The same turns and mirrors carry the whole set onto itself, and each row onto the other rows of its family. Which rows share a family with each named row? Give them in list order.
These 32 rows form 4 families of 8 rows each.
Tav: [ 27   6 -38 -37 -27   4   2 -27  26  18]
puno: [  3  13  65  24 -22 -34   3 -13  19 -17]
meve: [ 18  21  55  28 -21 -57 -31 -20  25  12]
Vez: [ 11  17 -50 -22  -2  -4   3 -21  45  -5]
vatiz: [ -8 -18  20  26 -13 -72 -31 -37  35  -4]
meti: [ 58   5 -39 -22 -35 -26  -1 -10  10  -4]
Bipa: [ 30  31  60  12 -23 -51  -8 -32  10   8]
gud: [  9  15  59  35 -22 -47 -25 -12  23   2]
sama: [  8  26  46  46  -2 -36 -19 -22   9 -14]
tegef: [ 45  -7 -32 -10 -36  -9   9   1   5 -22]
fes: [  1  -4 -20 -16 -18  20  11   1   1   5]
gopi: [ -9 -23  32  38 -18 -51 -21 -31  14 -16]
Lado: [-11  12  48  12 -13 -55  -6 -13  58 -12]
natu: [ 15   0 -39 -35 -24   6   4 -20  37  10]
filu: [ 14  -6  23  23 -16 -75 -35 -49  15  10]
rapo: [ 15  -4 -32 -28 -28  17   9 -18  25   2]
piba: [ 29  14 -23 -26 -19   4   0 -17 -12  30]
legi: [ 17  14 -38 -39 -10 -19  -9 -18  25  38]
Zuli: [ 35  24 -34 -13 -12  13  10 -28   0  -4]
ralep: [  7  18  50  26 -17 -62 -33 -16  42  10]
madu: [ 27 -13 -41 -15 -30 -18   6   7  35 -25]
dev: [ 27   3 -31 -30 -30  15   7 -24  14  11]
kono: [  4  32  28  29   7 -65 -32 -29  45   2]
Romun: [-11  20  36  41   5 -45 -21 -16  39 -17]
gen: [ 35  30 -46 -26  -5  -8  -1 -35  23  11]
ser: [ 41  -1 -49 -27 -28 -36  -4  -5  38  -6]
Vubeg: [ -1  12  55  31 -18 -51 -28  -9  38   0]
Fetas: [ 14 -11  35  35 -23 -56 -25 -43  -6  -2]
gune: [ 10  11 -37  -9  -7  17  13 -14  23 -19]
lun: [ 23  39  38  33   0 -55 -30 -36  13   7]
ledu: [-11  -3 -36 -28  -9  -3   1   1  39  14]
pidop: [ 16  30  45  -1 -14 -72 -16 -32  48  13]

Same family as kono: Vez, sama, Zuli, Romun, gen, gune, lun
Same family as gud: Tav, meve, natu, rapo, ralep, dev, Vubeg

